Here are some points, one per row:
[-0.3 -1.6  1.8 -1.   0.4 -1.9 -0.8 -0.3  0.7 -1.8  0.4 -0.3 -0.3  0.9
 -0.6  1.4  0.7 -0.3 -0.9  1.4 -0.8  0.2  1.6 -0.5]
[-0.9  1.1  0.6 -0.2  1.6  1.4 -0.3  0.7  0.7 -0.2  1.1 -0.8  0.6 -0.8
 -1.3  0.5 -0.6  1.1  0.5 -1.3 -1.2  0.4 -0.3  1.6]
[-1.  -1.4 -0.6 -0.5 -0.4 -0.5 -1.1  0.5  1.9 -0.8  0.3  1.3  0.9  0.1
 -1.3  0.   0.2 -0.4 -0.4  0.4 -0.4 -0.1 -0.1  1.1]
[ 0.6 -0.1  0.7 -0.6  0.6 -0.2  0.1 -0.7 -0.5 -0.2  1.1 -2.4 -0.6 -0.8
  1.4  0.3  1.  -1.8 -0.4  2.1 -0.3 -1.2 -0.5 -0.3]
[-1.1 -1.4 -1.1 -1.2 -2.1  0.6 -0.1 -1.2 -1.8 -1.2  0.  -2.4  1.  -2.1
  1.3  0.7 -0.5  0.1 -0.1 -0.3 -1.4  1.6 -0.3  0.8]
[ 0.9  0.8  1.2  1.2  0.2 -1.9 -1.9 -0.2 -0.4  0.8 -1.2 -0.4 -0.6 -1.4
  1.7  1.  -1.  -1.  -0.6  0.   0.2 -0.7 -1.   1.3]
[-0.6  1.2 -1.3 -0.2 -0.7  0.9  2.1  1.4  0.5  0.4  0.9  1.  -0.8 -0.3
  1.5  0.2  0.5  0.6 -1.7 -0.4 -0.4  0.   0.2 -0.4]
[-0.1 -0.3 -0.3  0.9 -0.6 -0.4 -0.5 -1.6  0.4 -0.2  0.4  0.8  1.3  1.3
  0.2 -0.2  0.1 -0.3 -1.3 -0.4 -0.7  0.5 -0.6 -0.9]
[ 0.4  1.   0.5  0.5  0.2  0.9  0.9 -2.3 -1.8  1.1  0.5  1.8 -0.6 -1.2
 -0.5  1.2 -1.5 -1.2  0.4  1.1  0.   0.1  2.   0.5]
[-0.4 -1.3  0.4 -0.4 -0.5  0.6  0.1  0.2 -0.3  3.  -0.8 -0.3  0.8  1.9
 -1.4 -1.8  0.8  0.4 -0.1 -1.8 -0.3  0.6 -1.8 -0.6]
[ 1.4  0.2 -0.9 -1.2  0.   0.1  0.5  0.   0.6  0.3 -0.2  1.8  1.2  1.6
  0.8  1.1 -0.9 -0.9 -0.5 -0.1 -0.3  0.7 -0.2 -0.5]
[ 2.5  0.7 -0.1  0.3  1.1 -2.4  0.4  0.1  1.5 -1.4 -0.7 -0.7  2.  -0.4
  1.  -1.3  1.8 -0.6  2.  -0.8 -1.2  1.4  0.   0.8]
[-0.8  1.   1.5  0.  -0.6  0.3  0.1  0.9 -0.7  0.2  0.1 -0.3  1.   0.4
  0.1  0.  -2.4  1.2  0.6  1.8  0.3  0.6 -2.2  0.5]
[-0.2  0.1  0.9  0.   0.4 -1.   0.6  1.2  0.8 -1.9  1.3  1.4 -1.5  1.3
  0.  -0.9 -0.6 -2.3  1.7 -1.7 -2.1 -1.  -0.8  0.5]
[-1.6 -0.1  1.8 -0.6 -0.5 -0.1  0.5  0.3 -0.5 -0.9 -1.4  1.4  1.1  1.2
  0.9  0.9  1.2  0.1  0.5 -0.7  0.8  0.3 -0.6  1.3]
[-0.5 -0.2  0.8  0.6 -1.7  0.1  2.1 -1.1 -1.6  2.7 -0.6  0.9 -0.7 -0.4
 -0.6  0.2  0.5  0.9  0.1  1.9  0.9 -0.1  0.7  1.2]
[ 1.   0.  -0.3 -0.7 -1.2  0.1  0.7 -2.7  0.  -0.8  1.6  0.   1.  -0.5
 -1.1  0.9  0.5  2.3 -0.9  1.7 -0.4  0.1 -1.7  0.6]
[-0.7 -0.4 -1.7  0.   0.4 -0.1  0.5  0.1  0.8  0.7  0.5  0.8 -0.8  0.1
 -0.9 -1.6 -2.1  1.8  0.4 -0.8  0.2  0.1  2.5  0.1]
[ 0.3  2.3  1.8 -1.7  0.4 -0.1 -0.1  0.  -0.6 -0.2  0.4 -1.2  0.1  0.7
  0.5  0.   0.1  0.2  0.  -0.6  0.2 -0.6  0.5 -1.9]
[ 1.2  0.6 -1.1  0.8 -1.5 -1.4  0.3  0.1  0.8 -0.3  0.2 -0.1  0.1 -0.9
  0.2 -0.1 -0.7 -2.9 -1.1  1.1 -0.5  0.   0.8  0.2]
[-1.2  0.7 -2.8 -2.6 -0.2  1.2  0.2 -1.6  1.2 -0.9 -3.8 -0.5 -0.6 -1.5
  2.  -0.6 -1.   0.7  0.5  0.1 -0.9 -0.1  0.8 -1.2]
[-1.6 -0.1  0.   0.5 -1.   0.7 -0.4 -0.5 -2.1 -1.7 -0.2 -0.8  0.8 -0.3
  1.2 -0.3  0.3  0.2  1.3  2.3  0.3 -0.9 -0.2 -1.1]
[-0.3  0.9 -0.1 -1.9 -0.6  0.  -1.3 -0.3  1.  -0.4  0.  -0.4 -0.5  1.3
 -0.5 -1.1  1.2  0.3  1.8 -0.1  1.   1.7  0.7  1.4]
[ 1.3 -1.   0.   0.1  0.5  0.7 -0.7  0.6 -0.7  1.2  0.2  0.5  0.5 -0.9
  0.4  0.4 -0.5  0.7  0.5  1.3  0.6  0.3 -0.8 -2.1]
[-0.5  1.4  0.   1.1 -0.8 -0.1  0.2 -1.2  0.6  0.2 -0.4 -0.3  0.3  1.2
  0.5 -0.4 -0.7  1.  -0.3  0.1 -1.3 -0.3  1.3 -0.6]
[-0.7 -1.6  1.1  0.3  1.2 -0.5  1.6  0.6 -0.6  0.7 -1.4 -0.1 -0.2 -1.9
 -0.7 -0.5 -1.1 -0.7  0.1  0.9  1.9 -1.1  0.5  0. ]
[-0.1 -0.8 -1.3  0.3 -0.2  0.5  0.2  0.   1.1  0.5 -0.8 -0.4 -1.3  0.6
 -0.5 -0.4 -0.2  0.3 -1.  -1.  -0.2  0.8  0.9  0.1]
[-0.8  1.8 -1.1  1.5  1.   0.9 -0.2  0.9  0.9  0.1  0.7 -0.6  1.3 -0.6
 -1.1 -1.3  1.1 -2.1 -0.4 -0.6  3.1 -0.1 -1.  -0.8]
[ 2.2 -1.1  0.8  1.2 -2.4  1.6  1.3  1.2  0.  -0.3 -0.7 -0.3  0.   0.5
  0.2 -0.1  0.5  0.6  2.3 -2.   0.1 -0.6 -0.3  0.4]
[-0.1 -0.8  1.6 -0.4  0.9 -0.8 -1.6 -0.5 -1.  -0.7 -0.2  0.3 -0.5 -1.7
  0.3 -0.5  0.6  0.7 -0.7 -2.7 -0.1 -0.4  0.5 -0.1]
[-0.6 -1.  -0.8  0.5 -0.1  0.2  2.2  0.3 -0.7  2.9  1.8  0.   1.7 -0.9
  0.3 -0.1  2.8  1.6 -0.5  0.2  2.  -0.2  2.  -0.4]
[-0.3  0.   1.1 -1.  -1.1 -1.3 -0.5  0.  -0.2 -1.4  1.4  0.  -1.   2.6
  0.1  0.3  0.7 -0.3 -0.6 -1.   1.6 -0.8 -1.1 -0.1]
[ 0.8  2.  -1.3  1.1  1.   0.8 -0.9  0.5  1.8 -0.2 -1.5 -0.2 -0.1  1.1
 -0.3  2.3  0.4 -0.7  0.7 -0.3 -1.2 -1.  -0.2 -1.6]
[-0.2 -1.4  0.1  0.   0.2 -1.3 -0.9  0.7  0.6  3.2 -0.5  0.9  0.2  0.
  1.  -0.3  0.   0.3 -0.1  0.3  1.8  1.2  0.9 -1. ]
[ 0.9 -0.6  1.5  1.1 -0.1  0.5 -0.5  0.2  0.6 -0.4  0.7 -1.  -0.6  2.3
  0.3  0.   0.3 -0.9 -0.2  0.4  2.2 -1.2  1.3  1.6]
[-0.6 -0.4 -0.3  0.5  1.8 -1.  -0.2  0.2 -0.4  0.7 -0.5  0.4 -0.3  0.8
  0.6 -0.4 -0.8  0.1  1.  -0.9 -0.2 -0.9 -2.  -0.4]
[ 0.5  0.7  0.1  0.  -0.3  1.3  1.6  0.  -1.4 -1.4 -1.7 -1.3  0.5  0.4
 -0.3 -0.1 -0.4  1.8  0.2  1.6 -2.1 -0.7  1.3  0.7]
Along one direction, these points spread out more than along any other. How far along it is each point below, from 0 to 99? The average is 50, and the first point in the table lies past the average. One standard deviation of the points above along it is 16.
[ 0.9  0.1 -3.  -0.9  1.2 -0.5 -2.9  0.6 -0.7  0.6 -0.7  0.6 -0.3  1.4
  0.6  0.5  0.   0.2 -1.3 -1.1 -0.8 -0.6  0.6  0.6] 62
[ 0.6 -1.3 -0.3 -0.2 -0.5  0.3  0.2  2.  -1.2 -1.1  0.2  0.2  0.3 -1.1
 -0.9  0.1  1.1  0.1 -1.5 -1.3  0.1 -0.1  0.2 -2.2] 49
[ 3.  -0.1  0.4  0.5  0.7  1.4  0.5 -0.1 -0.4  1.3  0.7 -0.4 -1.4 -1.1
 -0.7 -1.1 -0.5  0.1 -0.7 -0.3  0.6  0.5 -0.2 -0.9] 41
[ 0.3  0.1 -1.1 -0.7 -0.1 -0.8 -0.3  0.3  0.6 -0.7  0.5 -2.1 -0.4 -0.3
 -1.4  2.  -1.4  0.4  0.6 -1.6  0.7  0.5 -1.4 -1. ] 62
[-0.2 -0.2 -0.7 -0.1  0.8  0.1  0.7  0.5  0.9  1.8  0.2  0.3 -2.7  0.7
 -0.1 -1.2 -0.4  0.4  0.5  1.3  0.1 -0.9 -0.6 -0.1] 45
[-1.1 -0.2  0.5  1.2  1.8  0.  -0.2  0.6  1.1 -0.6  3.2  1.6 -1.  -0.1
  0.5  2.4  0.  -1.6 -0.1  0.   1.4 -0.5 -0.7  0.6] 64
[-0.9  0.7  0.2 -1.2 -1.4 -0.4 -0.3 -0.2 -0.9  0.6 -0.9  2.1  1.8 -1.3
  0.2 -0.2  1.1  1.2  0.   1.1 -0.7 -2.2  1.1  0.5] 33
[ 0.4 -0.5 -1.4  0.8  0.7 -0.1  0.5  1.1 -0.8 -1.4 -0.1 -0.9 -2.3 -1.7
 -1.5 -0.7 -0.3  0.4  0.6  0.2  0.   3.  -0.6  0.1] 48
[-1.2  0.9  1.7  1.2  0.7  1.3 -1.9 -0.3  1.3 -1.6  0.1  0.1 -0.1 -0.4
 -2.3 -1.4 -0.1 -1.6 -0.7  0.8 -2.3  1.  -0.4  0.6] 71
[-0.7 -1.   0.5  0.8  0.7  0.3  0.1 -1.  -1.   0.  -0.4 -0.3  0.7  0.
  0.2  0.2  0.  -0.2 -0.3 -0.3 -0.3  0.7 -0.6  1.7] 47
